In the rows, 128 means zero.
Each named move below is a turn or a mirror, shown by a few rows before and after it. Which moves, in which order, take the first row of each later pair to the second? The first pair is answered.
R (before -> after):
[ 80 143 156 104 143 119 130 157 119 135 128 116 116 117 106 138  84 111]  ->  [ 84 153 147 104 149 121 131 159 118 131 138 110 117 113 109 129  85 112]
[ 98 105 138 142 140 122 151 125 117 126 123 140 152 104 136 155 127 108]  ->  [107 130 118 138 156 129 144 132 113 111 145 122 158  94 141 136 129 112]
[162 107 125 145 119 124 127  95 146 107 108 138 127 136 137 128 150 133]  ->  [167 120 112 145 128 129 123  96 144 100 121 128 130 132 139 117 152 137]
J (before -> after):
[ 97 112 151 123  88 115 136 134 120 167 108 162 121 147 118 143 122 126]  ->  [175 133 104 119 106 123 142 100 143 116 136 137 138 147 113  94 152 144]
[134 138 127 115 115 126 141 121 155 107 137 125 136 158 118 110 124 143]  ->  [119 140 140 114 156 123 133 136 146 110 141 114 129 138 109 123 103 123]
[114 213  89  96 152 141 141 147 121 109 178 100 132 128  88  68  95 155]  ->  [ 42 191 131 100 124 131 137 176  99 157 152 124 115 130  94 116  73 142]
W (before -> after):
[138 127 125 137 162 127 110 131 114 120 129 109 137 105 132 131 125 109]  ->  [154 121 123 140 153 126 112 120 121 114 126 111 138 110 135 127 136 114]
[106 194 103 125 128 136 135 138 122 130 165 104 141 125 106  86 115 154]  ->  [144 181  92 132 107 137 139 112 138 114 155 114 149 135 116  78 142 162]
[120 107 148 135 125 123 135 132 131 135 117 135 131 117 127 152 131 116]  ->  [125 105 146 134 123 123 135 128 134 133 117 135 134 120 129 149 136 117]
K (before -> after):
[155 100 124 160 113 131 114 116 131 123 115 139 131 127 179 131 144 116]  ->  [170 103 126 144 106 119 138  99 149 115 109 145 125 150 141 114 135 133]
[161 129 109 127 164 113 116  99 117 116 131 135 126 117 109 136 109 123]  ->  [147 155  97 118 142 117 125 107 113 118 145 131 128 128 101 118 104 140]
[148 155 102 116 141 131 140 129 133 107 156 113 130 131 118 110 125 141]  ->  [140 149 101 132 151 138 119 138 121 114 161 110 134 109 148 127 133 127]
[155 117 132 135 148 135 141 142 118 118 118 108 137 121 143 133 135  80]  ->  [164 127 130 118 133 127 164 131 133 109 116 113 135 144 109 116 126  98]
X (before -> after):
[121 115 138 149 134 129 118 154 115 130 120 110 126 126 158 135 146 135]  ->  [127 105 143 149 130 126 120 146 121 128 111 114 123 130 156 139 147 133]
[120 140 118 119 152 149 122 133 123 119 151 103 127 102 125 119 111 116]  ->  [134 127 117 129 153 150 116 125 123 115 148 104 130  98 137 122 122 112]
[101 114 144 138 112 129 124 139 117 144 120 141 121 133 145 144 128 117]  ->  [101 114 145 136 112 129 125 139 118 144 121 141 119 136 144 142 125 117]
Now pairs of rows:
(two moves a pair)
[174 104 129 137 130 135 115  96 127 120 124 156 133 131 110 141 153 114]  ->  [121 136 136 124 167 140 109 140 102 138 145 137 124 111  94 148 110 103]
W R
[114 167 113 124 148 142 116 146 113 121 156 106 133 122 143 114 122 130]  ->  [102 110 149 139 112 131 117 135 120 146 110 143 123 133 159 156 135 116]
K J
[143 106 158 110 137 114 142 114 155 118  97 139 121 136  92 135 117 134]  ->  [102 151 129 103  88 127 142 139 133 135 123 131 130 147 105 114 116 160]
K R
[106 119 133 142 112 138 118 140 105 133 131 120 139 127 156 138 142 118]  ->  [124  97 158 129 128 119 140 121 126 126 108 133 127 140 116 143 123 115]
K X
[160 146 113 132 140 134 121 131 129 113 147 114 132 126 129 113 133 130]  ->  [129 116 152 126 113 120 136 129 133 139 115 142 115 147 112 141 118 130]
R X
[169 140 110 117 134 124 126 110 122  99 139 125 113 115 107  91 143 142]  ->  [165 108 142 117 148 107 130 101 130 108 113 140 100 116  94 117 131 126]
R J
[114 113 149 117 134 112 121 134 139 141 108 130 140 121 146 141 112 127]  ->  [101 130 141 109 130 114 125 144 134 145 119 124 141 126 139 132 105 135]
J W
[137 129 146 116 101 121 135 141 146 127 132  99 116 126 109 109 119 159]  ->  [134 143 134 122 110 130 123 149 137 125 146  88 123 115 125 107 123 156]
X X
[115 158 113 106 133 139 139 150 115 132 154 115 142 127 119 108 116 139]  ->  [108 102 150 123 103 125 139 138 123 155 113 148 133 137 134 150 128 124]
X R
[ 98 121 149 148 159 137 139 139 122 101 107 121  99 103 131 181 108  85]  ->  [164 122 114 158 146 146 139 105 142  68 117 117 117 109 154 151 152 102]
R W
[ 92 151 143 128 113 125 150 159  73 149 161 128 138 136 131 125 113 141]  ->  [140  97 180 127 150 103 163 119 105 130 122 145 123 141  96 144 109 124]
K K
[102 132 139 128 207 134 113 160 160  97 131 110 128  81 119 152  81 107]  ->  [ 62 116 161 111  96 118 152 150 173 134  94 156 117 145 101 159  83 144]
K J
[141 126 121 117 162 118 127 127 135 109 125 114 120 123  94 109 118 135]  ->  [128 115 119 121  96 116 136 118 141 127 112 136 124 151 109 111 137 154]
J J
[162 104 146 138 169 120 120 109 141 121 115 131 124 112 137 142 134 108]  ->  [142 112 157 118 162 108 139 111 145 129 107 136 116 129 102 139 109 116]
X X
[125 151  91 114 102 134 142 113 130 118 132 116 127 119 123  98 135 134]  ->  [149 102 116 131 141 127 130 101 136 113 107 123 120  98 132 129 141 103]
K K
[147 109 127 148 105 130 121 127 126 140 124 130 136 124 168 137 150 116]  ->  [152 111 142 123 103 113 151 113 145 136 109 141 124 149 115 129 129 127]
K X
[116 151 114 124 150 140  87 153 111 119 139  97 137 107 161 128 127 123]  ->  [154 105 146 121 176 118 101 122 138 107 102 117 123 114 132 147 122 110]
K R
[130 132 136 106 100 116 155 119 142 128 115 133 119 159  84 110 104 147]  ->  [ 83 141 130 127  78 136 124 154 109 155 129 128 128 138 140 127 120 137]
K R
[ 90 129 130 114  81 138 138 140 110 158 133 155 144 144 137 126 123 141]  ->  [144 129 102 133 138 153 110 127 110 123 157 125 160 106 168 112 150 124]
J K
[122 106 123 134 116 126 121 128 119 148 115 134 131 127 148 142 143 116]  ->  [147 107 112 132 121 127 125 115 130 133 116 132 136 129 146 129 153 120]
J R
[110 127 119 110 133 130 107 121 143 132 130 111 119 133 101 111  95 114]  ->  [101 129 118 114 132 131 104 126 137 134 133 111 120 129 108 114  96 114]
R X
[112 146 115 137 120 140 123 135 124 132 136 123 151 114 133 117 135 135]  ->  [133 109 139 143 139 130 123 119 139 128 112 134 146 109 132 138 136 117]
K X
[158 151 119 123 151 134 142 115 133 105 150 115 123 148 105  97 122 122]  ->  [162 149 115 126 153 137 136 115 130 104 153 111 124 143 116  99 128 120]
X X
[200 124 120 147 110 117 156 108 171 102  85 113 139 133 120 109 141 140]  ->  [163 154 127 122 108 109 174 124 167 116  92 110 131 148  82  96 105 153]
X X
[106 183 106 109 141 134 127 148 114 134 149  93 117 117 104 117 103 127]  ->  [147 110 133 126  77 117 141  95 146 137  91 142 114 154 117 142 143 133]
R W
[138 107 142 142  76 135 152  99 137 160 120 120 140 154 146 142 137 144]  ->  [114 116 162 138 167 133 136 131 122 159 130  99 127 113 124 162  94 109]
J J
[119 141 111 116 111  95 111 162 116 128 150 139 150 124 144 121  84 111]  ->  [154 131 110 121 141  95 105 147 127 110 151 132 152 112 145 117  92 102]
W J
[137  80 149 154 109 132  98 130 122 151  83 131 111 121 165 176 161 109]  ->  [189  86 135 138 104 123 125  93 154 120  80 134 115 147 127 143 167 131]
J X
[126 142 122 149 147 115 108 108 140 118 138 132 125 108 147 113 139 132]  ->  [110 135 128 152 114 115 112 110 138 133 128 146 123 122 156 122 143 136]
J J
[193  86 105 167 135 133 142 102 137 117 129 133 127 131 118 122 154 108]  ->  [150 133  74 164 100 154 130 134 107 133 167 119 141 127 146 102 157 123]
K K
[ 78 131 131 132  80 134 124 144 120 159 126 143 140 134 157 137 133 125]  ->  [158 138  96 132 102 139 131 106 148 110 141 128 155 134 148  98 163 136]
J X
[142 135 119 118 128 131 121 118 136 119 121 123 128 136 118 111 129 138]  ->  [146 123 126 124 133 129 119 112 141 117 112 129 126 133 122 119 132 132]
J W
[140 118 157 122 132 115 138 122 140 125  95 143 107 132  95 144 111 121]  ->  [133 170 118 111 112 132 142 134 131 122 131 123 120 139  95 108 111 147]
K J
[141 101 145 131 114 118 133  78 157 138 127 148 143 168 103 133 121 122]  ->  [120  99 161 129 152 115 125  95 145 146 129 141 136 150  93 146 100 104]
J J
[148 113 149 131 120 117 125 121 141 127 128 133 120 140 123 123 134 118]  ->  [146 138 133 122 131 120 124 127 138 121 146 119 125 138 116 106 127 126]
X R
[144 109 105 139  92 137 138 121 129 107 136 156 116 138 122 112 134 133]  ->  [138 109 107 147  88 142 131 128 122 111 138 157 119 132 136 117 138 128]
K X
[169 149  96 144 154 155 136  98 125 118 158 116 133 119 143 109 151 148]  ->  [129 131 126 132  81 135 165  95 132 154 124 152 118 162 125 126 140 164]
R K
[147 142 138 123 177 121 143 124 138 107 129 116 136 128 102 121 105 117]  ->  [ 87 137 153 123 117 120 149 145 124 147 115 138 131 149 115 141  98 126]
J K
[111 149 116 123 176 121 109 133 122 127 133 117 114  83 142 135 115 118]  ->  [166 115 115 129 143 113 123  88 153 109 106 138 119 111 141 129 147 130]
W X
[137 105 147 120  82 110 137 107 140 149 108 167 121 161 112 114 145 145]  ->  [ 74 148 148 112 117 118 124 159 104 167 139 147 118 136 108 118 104 134]
W X
[119 125 132 120 100 133 136 113 115 133 118 133 130 142 100 142 125 120]  ->  [112 145 121 120 127 140 124 129 104 129 137 114 131 123 101 135 117 117]
R J
[114 104 129 165 136 162  84 111 145 130 164  93 149  93 180 128 145  99]  ->  [ 97 100 170 133 184 134 115 114 160 133 145 102 123 106 100 139  86  94]
K W
[122 150 123 137 154 141 117 144 122 120 152 106 126 113 133 124 121 127]  ->  [146 118 131 141  96 133 134 109 145 121 121 135 126 147 133 128 145 142]
R J
[121 123 157 110 119 127 139  95 141 127 102 125 127 148 125 134 150 145]  ->  [129 144 144 101 142 129 141  97 140 116 117 113 129 143 111 117 139 149]
X J
[158 109 136 161 141 124 148 137 144 122 151 132 104  99 165 130 109 122]  ->  [157 127 135 140 128 116 169 130 156 117 151 136  99 123 127 111  97 140]
K X
[146 133 125 119 103 129 139 118 140 128 121 139 119 144 129 114 132 142]  ->  [111 155 126 117 126 134 126 149 120 140 137 124 117 125 133 119 113 131]
W X
[115 112 142 136 132 131 131 136 119 138 119 137 128 117 143 141 124 114]  ->  [143 117 136 124 125 122 150 112 140 123 116 141 129 136 117 119 126 129]
K J
[152 147 137 146 147 138 143 109 122 110 165 115 150 117 133 107 142 159]  ->  [161 132 144 153 158 137 139 103 125 108 157 116 147 112 134 113 144 149]
K K
[128  99 146 141 122 135 114 125 124 142 105 145 123 122 146 146 138 114]  ->  [111 139 123 122  87 138 130 132 124 142 123 139 128 146 127 114 129 144]
K K
[117 119 126 137 121 110 141 127 126 119 133 138 123 117 150 128 139 134]  ->  [116 121 129 135 142 110 139 133 123 118 137 132 121 108 147 131 132 127]
J J
[ 88 125 115 141  73 134 133 116 134 149 131 123 129 136 183 145 146 139]  ->  [116 159  89 137 142 144 119 122 131 116 167  85 135 106 173 118 136 131]
R J
[164 139 146 107 171 112 139  95 136 100 134 121 118 127  88 106  90 135]  ->  [152 159 132 108 176 120 129 110 124 101 154 108 122 114 100  97  87 132]
X X
[ 93 102 157 144 161 140 114 168  96 133 149 134 151 104 134 183 128 101]  ->  [118  96 145 151 171 144 106 160 101 118 154 128 156  97 148 178 143 101]
R X
[142 147  99 127  76 126 133 126 121 121 145 128 150 140 132 111 162 165]  ->  [102 135 122 143 124 131 101 162  91 140 147 117 142  97 161 149 144 127]
K W
[156 115 121 133 128 135 117 120 135 110 133 126 147 129 150 114 157 122]  ->  [ 99 130 146 116 155 126 124 152 117 134 134 125 133 124 122 131 108 111]
X W
[130 110 143 143 135 127 114 149 130 147 135 130 134 117 160 152 138 128]  ->  [131 119 132 143 121 131 113 147 128 146 140 125 140 119 166 143 146 135]
R J
[124 106 145  91 103 145 149 100 140 134 119 173 115 161 124 118 131 130]  ->  [139 131 126  84 115 150 152  96 140 120 140 159 123 158 113  95 133 140]
W J
[144 173 117 123 137 131 135 130 125 145 136 145 132 140 126  98 144 142]  ->  [118 153 134 132 112 128 130 139 116 169 119 161 127 145 144 123 146 135]
R K
[ 65 141 139 114 115 119 134 159 118 165 122 142 120 133 104 147 100 125]  ->  [135 126 105 128  61 128 138 110 146 136 118 153 141 156 133 117 159 150]
K J
[ 87 118 158 112 152 154 141 114 133 141 114 140 102 123 137 151 145 102]  ->  [117 133 141  99 128 151 164  90 157 124 118 141 107 151 114 117 152 130]
K J
[106 143 135 139 150 127 119 158  99 126 115 107 132  91 125 139 104 120]  ->  [111 122 130 154  82 130 122 141 105 138  99 129 139 113 155 144 137 136]
X J
[126 119 133 137 133 152 142 119 137 116 117 143 128 135 145 153 110 124]  ->  [143 130 120 137 137 157 142 112 137 105 126 137 134 134 145 137 119 130]
J R
[142 122  99 148 137 149  80 127  98 120 151 116 145 107 172 123 150 107]  ->  [132 107 111 154 125 146  80 127  96 132 137 129 142 113 179 137 153 104]
J W
[112 142 135 120 151 127 117 145 111 139 121 125 123 135 131 144 117 123]  ->  [126 125 126 130 118 131 117 130 116 141 112 137 128 146 154 146 143 130]
J K
[ 94 140 149 142 119 134 133 151 101 170 112 138 135 132 175 144 151 136]  ->  [175 115 145 141 135 121 148 100 141 131  97 146 136 146 151 129 171 143]
K J
[122  84 161 126 145 143 104 134 111 122 102 149 153 119 153 117 145 160]  ->  [102 103 170 102 151 134 122 145 113 126 103 149 143 131 111 108 114 169]
K W
[119 131 150 110 157 113 140 122 112 135 133 135 129 105 103 142 110 109]  ->  [126 141 138 114 165 120 133 125 109 127 145 126 134  96 115 134 115 107]
R X
[120 116 137 137 109 130 135 119 121 144 119 138 135 133 143 135 131 136]  ->  [137 130 116 138 124 138 129 118 119 128 136 124 141 123 151 120 138 137]
R X
[125  88 152 123 124 104 112 128 134 128 128 164 134 117 170 141 126  87]  ->  [163 109 117 121 121 114 114 112 143 103 151 148 148 117 174 108 146 104]
J R
[137 121 126 130 101 140 155 102 103 163 119 143 151 115 140 131 134 145]  ->  [139 143 118 130 147 147 145 116  94 150 139 120 152  92 132 124 118 135]
R J
[ 73 125 135 114  76 111 153 120 136 138 126 136 116 159 101 125 122 158]  ->  [129 154  96 111 126 126 146 108 144  95 161 103 131 139  98  84 134 160]
J X
[102 139 133 107  79 117 145 119 146 144 117 139 118 169 127 111 117 164]  ->  [ 75 133 135 132 101 131 109 150 114 161 129 129 123 130 176 137 123 133]
W K
[106  98 150 132 138 137 124 143 109 124 109 136 110 115 129 148 101 117]  ->  [161  88 134 140 136 139 127 111 128  97 109 133 123 117 135 132 131 124]
W J
[115 139 110 139 106 100 142 125 119 135 127 126 119 149 130 111 124 149]  ->  [137 146 102 140 141 103 138 121 121 117 136 110 122 136 122 102 122 145]
J W
[ 94 134 130 133 150 108 147 145 135 151 121  96 122 145  86 158 130  86]  ->  [105 140 111 132  90 111 158 128 146 148 121 106 131 175  94 137 154 114]
K J
[118 145 119 127 163 133 118 155 117 127 150 111 131 111 135 117 125 121]  ->  [109 115 152 116 128 110 144 137 135 144 112 144 116 144 106 136 115 129]
R K
[100 160 108 117  82 162 101 140 126 142 151 103 141 131 154 110 142 147]  ->  [107 114 132 131  65 152  99 124 134 150 119 127 137 138 167 139 155 134]
X R
[168 109 133 137 168 130 113 116 140 108 124 125 128 109 137 135 141 113]  ->  [136 113 151 111 122 112 149 115 150 129 106 150 114 152  94 134 115 137]
J K
[146 133 101 126  91 150 127 114 127 145 139 102 143 115 141 123 172 140]  ->  [153 115 115 122  83 139 141 101 140 141 120 116 137 129 124 130 170 142]
X X
[134 106 140 118 114 113 143 110 145 127 105 149 119 146 109 125 128 135]  ->  [126 126 139 108 159 114 136 126 135 120 121 129 117 126  93 120 104 125]
J W
[141 111 132 141 146 126 113 123 121 122 146 124 124 122 144 130 137 125]  ->  [146 106 134 140 144 126 119 115 127 117 142 125 123 126 138 129 139 126]
X R
[112 164 145 127 123 112 146 121 109 145 135 129 107 138 100 108 107 113]  ->  [134 168 134 126 126 114 147 111 116 132 140 123 112 139 100  95 115 119]
J J
[118 128 149 146 117 148 120 155 114 150 112 130 129 117 142 153 134 135]  ->  [114 155 137 137 126 153 123 163 111 146 131 118 134 116 133 137 126 140]
J W
[123 140  84 137 103 151 119 140 109 124 152 128 138 124 177 126 154 138]  ->  [140 140  86 138 138 154 114 136 112 110 156 117 139 110 171 124 150 128]
J W
[157 137 128 128 169 139 101 113 112 116 147  90 141  84 145 129 141 106]  ->  [154 170 112  99 135 134 134 105 124 111 155  91 141 120 102  93 128 140]
K K
[ 80 150  99 133  70 156 118 119  97 126 116 151 121 131 102 106 115 151]  ->  [103 101 119 167 120 157  81 119  89 121 103 150 123  89 146 146 134 107]
X K
[167 138 105 105  89 116 138 125 157  90 133 129 148 173 132 100 174 201]  ->  [ 56 113 177 105 119 104 123 185 117 153 107 145 118 151 128 174 113 156]
J J
[122  96 149 136 104 115 139 108 141 148 107 148 124 143 132 128 125 135]  ->  [ 95 136 133 131 157 130 121 148 113 146 144 113 128 109 137 121 102 123]
R J
[101 123 150 117 172 117 126 144 122 133 127 122 124 109 114 136 100 107]  ->  [110 122 142 127 177 127 112 143 117 128 131 115 132  99 134 137 111 103]
X X
[135 133 127 130 152 131 127 149 135 122 131 127 131 107 121 133 114 113]  ->  [138 139 124 122 150 127 132 145 139 117 135 127 132 113 112 125 111 120]
K X
[161 128 121 118 131 141 150 113 124 118 140 121 137 150  95 125 141 124]  ->  [124 112 139 126  95 141 147 126 112 147 124 137 134 154 116 149 142 121]
K R
[174 158 107 131 136 121 131 124 145 103 136 108 136 138 134 108 141 137]  ->  [143 108 149 141 101 108 131 124 145 137  97 143 122 147 148 154 141 124]
K R
[143 150 150  98 204 106 131 144 116 134 142 121 107 119  92 111  92 125]  ->  [ 83 150 156 102  97 109 140 158 105 180 128 153 106 155 120 123 106 150]
K J
[163 134 114 128 137 128 124 110 124 108 129 119 123 126 142 119 150 125]  ->  [110 123 150 122 138 118 127 132 111 140 111 133 107 126 124 148 114 111]
W R
[156 134 112 116 139 121 122 138 138 111 130 128 107 136 110 112 127 118]  ->  [119 132 128 113 127 116 120 155 125 133 126 135  99 137 109 126 112 112]
J K
[120 146 119 123  96 149 142 122 119 131 126 110 139 154 136 110 156 142]  ->  [106 127 134 137 129 151 117 139 104 141 123 105 134 123 160 137 153 113]
K W
[151 108 123 141 137 141 121 142 110 151 130 137 120 122 121 151 151 159]  ->  [136 118 131 129 145 136 130 149 109 155 129 136 115 126  97 148 131 161]
K W
[115 148 130 129 105 126 127 138 129 125 128 126 138 137 120 133 128 140]  ->  [133 137 124 140 111 131 119 132 131 118 128 124 146 127 139 135 148 133]
K J
[ 83 153 137 112 118 132 141 142 119 145 132 126 120 146 124 124 106 135]  ->  [118 165 108 116 105 141 137 126 126 126 145 118 133 147 137 101 133 146]
J X
[ 85  83 139 119 134 120 107 159 116 165 138 150 118 119 131 165 122  99]  ->  [ 86 100 142  95 138 110 133 153 131 158 136 151 110 140  83 146  99 113]
K X
[126 152 114 127 107 137 137 132 131 122 139 121 144 144 120 106 127 165]  ->  [107 140 128 126  96 133 140 137 130 137 125 130 138 150 119 118 120 161]
R X
[167 136 120 129 128 135 144 102 148 111 126 123 115 162 119 114 141 135]  ->  [114 171 109 128 126 151 129 144 114 133 154 105 117 146 137 114 129 135]
K W
[153 149 121 108 152 110 151 122 154 117 124 132 106 137  90 109 108 134]  ->  [127 137 116 139 169 128 106 153 119 132 139 121 115  94 160 139 126 103]
K K
[120 146 161 109 180 113 134 154 120 139 126  99 141 101 113 122  92 141]  ->  [190 120 136 132 150 120 129 111 141 112 120 104 158 108 149 108 150 150]
X W
[107 151 126 144 128 136 125 159 116 128 140 100 136 120 153 102 130 134]  ->  [114 133 131 154 131 138 116 156 117 131 132 104 135 116 166 115 141 125]
X J
[183  90 148 130 129 116 132  85 196 100 108 158 127 144 145 128 164 119]  ->  [ 76 149 170  92 173 110 142 152 161 136 132 137 104 130  89 137  77 111]
W K
[134 112 128 146 129 135 109 129 122 132 121 129 124 115 145 141 144 117]  ->  [138 119 136 124 126 121 138 115 139 129 112 137 116 138  98 128 124 131]
K X
[147 140 104 126 106 127 138 128 135 127 138 135 138 138 129 120 136 136]  ->  [121 139 110 133 128 131 121 151 117 140 146 129 136 114 144 139 127 120]
K W
[167 154 101 145 162 129 116 126 124 100 127 120 146 115 138 117 143 123]  ->  [130 115 150 135 125 107 141 121 133 133  80 160 125 144 110 153 121 123]
R X
[173  97 129 140 191 159 108 124 148 117 117 112 110 118 154 146 144 106]  ->  [170 128 124 100 139 142 158 106 173 113 110 126 104 172  89 109 125 151]
R K
[113 161 116 101 102 126 157 137 135 130 133 127 131 164  95 101 113 158]  ->  [ 95 158 114 126 154 145 112 171 103 134 156 104 135 110 143 125 116 122]
J K
[154 144 122 132 109 133 140  88 148 124 111 123 123 169 129 123 113 139]  ->  [145 155 129 131 171 135 129 106 136 122 124 103 119 141 120 129  89 118]
J X
[162 108 118 128 165 135 109 113 114 116 136 107 165 156 112 104 157 158]  ->  [134  85 152 118 142 119 127 112 121 139 107 132 150 178  87 128 137 160]
R X
[112 107 115 143 134 141 120 159 126 128 119 124 141 105 182 137 163 109]  ->  [ 95  99 134 137 144 134 123 165 125 138 109 129 131 106 167 151 145 104]
X W
[171 101 116 169 139 148 115 124 124 145 114 117 124 129 144 137 148 101]  ->  [161 114 135 146 173 135 134 130 131 143 113 114 110 134  92 132 109 100]
K J
[179 131 111 107 137 135 143 103 145 106 126 131 136 138 109  98 132 121]  ->  [127 104 138 116  79 130 142 116 131 149  99 160 127 153 130 135 133 121]
K R
[ 97 152 120 122 126 138 123 154 114 142 141 119 130 125 138 123 126 135]  ->  [125 115 134 141 141 136 108 139 121 135 126 127 132 112 161 143 146 114]
J K
[104 132 132 141 130 147 106 140 108 123 137 117 151 104 185 125 144 117]  ->  [131  92 154 146 117 132 118 109 130 117 104 139 145 122 172 139 153 117]
X X
[ 98  94 136 142 122 124 131 127 150 100 122 163 120 134 147 138 157 138]  ->  [124 100 129 141 146 126 131 116 158  81 128 155 121 129 140 124 160 139]
J R
[118 135  98 120 102 137 126 115 131 134 140 137 136 141 113 120 116 118]  ->  [102 134 110 120 122 133 122 126 121 141 139 133 132 132 110 130 102 107]
J J
[161 128 107 143 134 135 123 103 137 105 140 114 130 126 134 116 138 127]  ->  [157 103 126 153 140 131 118 103 136 114 124 125 124 124 142 137 138 113]
J W
[ 91 128 125 136 172 155 127 169 119 130 156 110  86 111 160 140 101 119]  ->  [103  93 142 150 160 149 122 154 126 136 131 128  86 114 175 163 115 110]
X R
[150 117 144 145 165 143 119 137 136 104 112 125 122 111 132 128 145 128]  ->  [115 107 163 141 137 138 125 146 129 131  94 143 113 123 128 146 132 127]
J X
[ 74 125 138 119 124 126 125 133 146 153  96 140  98 118  98 127 125 127]  ->  [102 122 127 119 102 126 135 114 158 142  92 147 102 135  95 114 141 141]
W X
